One vector is turned by the same rotation once a step. Each row is the vector after some number of steps, and that number follows the row.
The counts run from 0 to 342.
[139  90 142 111 128 136  82 123 103 134 121 111 169 120 119 141 157 108
 101 149 166 131 143 174  95 134 179 140 124 146 138  96 102 128 118 158
 104 106 109 152 151 188  98 184 105]
146
[170 118 127  98 162 112 148 124  94 128 150  95 123 103 105 107 152  88
 162 167 190 126 123 164 123 142 162 115  94 149 135 138 149 150 131 107
 107  81  96 148 136  94 124 139 111]
242
[123 136 139 102 162 127 161 153 115 153  96 124 163 118 109 147 109 123
  82 156 148 142 121 156 141 122  98  92 128 156 205 132 122 106  73 150
 128 122 150 186 144 114 114 146  97]
196
[113  75 133 101 165 123 157 140 118 117 110 110 135  95 112  63 165  90
 149 156 181  92 126 172  98 134  98 113 134 114 168 109 153 119 119 108
 126 127 119 127 155 122 131 129  92]
224
[135  68 157  74 145 159 140 152  88 132 136 144 161 127 142 127 122 129
  95 131 178 161 144 134 128 128 131 117 121 117 129 115 132 165 113 140
  83 120 148  99 177 142 126 130  63]
161
[184  99 140 101 126 130  85 119  88 136 149 116 183 112 106 124 153 144
 117 168 140 146  80 160 110 128 166 120  96 140 149 110 121 148 122 142
  95  88 113 157 122 100  99 160  99]
4
[166 110 155  95 175  92 152  95  70 108 144  69 135  92 109 126 128  95
 147 138 167 131 106 172 122 123 133  94 110 136 160 148 116 151 134 109
 106  91 115 123 129 119 108 151 112]
249
[141  82 125 105 133 160  75 169 105 159 131 129 183 121 129 108 150 132
 107 152 155 132 157 143 106 150 159 133 113 132 122  89 151 142 103 167
  96  97 127 124 166 150 120 144  84]
30
[189 131 156 112 142 136 135 104  90 148 157 125 166 129 106 140 132 117
 105 143 160 157 100 161 127 114 178 120  93 164 147 130 124 125 116 127
  98  96 106 153 140 113  69 181 108]
1
[146  65 147 132 143 141 113 168 103 156 143 114 161 124 121 113 143 109
 120 128 192 154 175 171 108 160 157 117 117 152 122 101 133 153 111 159
 113 126 136 122 173 187 122 139  93]
33
[146 129 124  76 146 118  89 104  88 111 101  84 150  99 115 150 146  87
 106 171 145 100 123 159 107 124 157 128 127 130 158 126  93 120 115 137
 109  70  99 178 129 139 104 177 117]
259
[142  87 153 108 146 168  91 129 103 141 122 112 185 117 140 117 123 136
  81 130 135 125 142 150 122 118 121 117 125 124 150  85 128 118  98 154
  89 121 135 121 180 160  95 172  79]
23
[144 113 143 109 150 108 149 172  83 163 137 104 178 106  98 129 104 137
 110 144 138 169 116 151 128 122 104  77 113 152 182 146 117 141  84 169
 135 120 171 131 133 112 146 125 105]
188
[115 110 124  96 168 135 164 137 116 147 103 100 155  97 113  78 141  90
 142 140 150  94 142 169 108 133 111 113 130 146 179 121 151  87  93 103
 114  87 121  96 183 121 120 136 115]
227
[116  98 137  92 165 118 188 121 111 123 122 111 134  99  99  88 163  87
 154 137 194 115 137 182  92 136 132 117 136 144 158 139 126 122 116  90
 131  95 119 101 169 131 122 132 118]
102
[152 120 146  89 143 135 174 165  78 169 144 159 166 138 103 137 118 113
  96 148 178 182 138 142 124 129 172 113 103 163 144 153 122 151  96 140
 116 102 150 121 145 121 128 126  99]
304
[120  94 141  50 130 136 119 124 117 138 109 136 176 115 126 168 138 135
 105 111 167 149 139 148 116 130 149 143 133 130 142 133 101 156 109 132
  96  90 123 105 188 150 115 160  79]
278
[135 110 153  88 134 120 171 167  69 132 127 146 147 129 104 129 129 104
  84 190 175 152 117 150 109 138 156  92 128 150 173 135 123 163 109 142
 131 126 163 176 112 134 124 123 102]
311
[143  84 148 117 147 133 151 157  57 151 167 124 182 125 103  97 118 121
 118 156 153 180 132 152  89 113 154 108  94 148 134 144 116 153 115 167
 117 113 158  88 138 143 148 129 104]
301
[131 102 152  89 159 139 170 176  78 149 128 108 141 125 129 127 103  90
  93 133 178 139 186 144 138 145 128  89 138 163 153 138 139 154  94 136
 112 117 161 117 167 158 134 125  96]
45
[157 121 112 107 150 130 132 187  89 177 142 136 177 131 103 126 116 131
 110 179 153 172 136 128 127 127 145 100  87 145 149 132 145 142  86 173
 120  97 150 156 132  95 155 120  92]
182
[121 107 143 127 160 115 142 149 112 126 115 115 151 111  99 119 139 108
  96 182 164 121 112 168 119 118 108  93 129 137 194 106 128 113  95 162
 145 160 144 204 118 145 121 140  98]
198
[136 105 142  92 151 170 130 148  73 148 148 161 176 139 120 103 119 122
 102 166 158 157 148 128 110  98 171 141  84 126 120 118 139 131  93 165
  90 101 139  97 153 130 139 139  87]
295
[164 115 126  57 156 106 115 114  69 113 118  84 146  88 118 134 130 107
 133 169 145 116  96 144 124 119 127 105 117 111 162 153 124 155 121 116
  88  73 102 141 130  84 122 152 107]
251
[119  92 131  88 157 119 178 128 101 110 123 125 129  96 109  82 168  82
 148 167 193 107 120 178  93 134 131 122 129 120 154 128 137 138 130  88
 121  99 112 116 143 121 124 118 101]
103
[150 130 113 108 174 125 119 164  97 169 141 117 165 118 109 132 116 132
 130 177 150 165 123 132 139 112 117  95  74 142 150 132 145 126  85 183
 117 117 132 172 137  98 154 128  90]
61
[164 121 146  71 168 127 121  89  73 104 122  92 136  97 129 145 122 103
 114 157 150 120  99 136 140  96 127 111 107 117 154 119 117 133 123 127
  74  95 103 156 138 106 100 171  86]
256
[131  79 162 111 123 141 102 130  99 125 108 110 164 122 128 134 145 103
  76 136 167 123 141 175 107 141 147 116 144 140 154  95 111 133 109 140
 102 129 136 156 162 185  81 172  99]
20
[134  80 137  74 128 147 113 151  99 164 128 130 189 121 124 138 128 143
 104 118 160 166 149 147 109 139 140 126 127 143 136 115 119 160 104 145
  93  90 142  85 194 148 121 152  80]
157
[143 141 110  90 175 145 143 135 116 151 118 113 133 111 109  88 158  85
 146 165 172  95 147 150 118 128 149 133  99 143 142 121 168  99 105 111
 106  69  94 130 160  94 112 136 115]
234
[134  80 141 112 150 135 143 151 140 155 114 123 177  98 114  97 141 143
 125 126 153 133 105 163 122 134  69  95 132 129 191 100 147 115  96 129
 117 133 139 133 181 113 116 133  66]
339
[139 111 148 110 175 164 149 165  63 156 154 132 164 138 133 101  96 109
  89 169 160 153 161 125 128  98 141 109  84 132 129 116 151 130  95 175
  97 122 148 124 155 126 140 130  84]
174
[121 110 124  99 173 136 161 136 114 124 112 112 119 107 110  78 168  72
 134 175 192  83 147 168 114 134 136 121 118 128 154 108 163 106 116 104
 116 101 106 142 154 122 117 128  99]
229
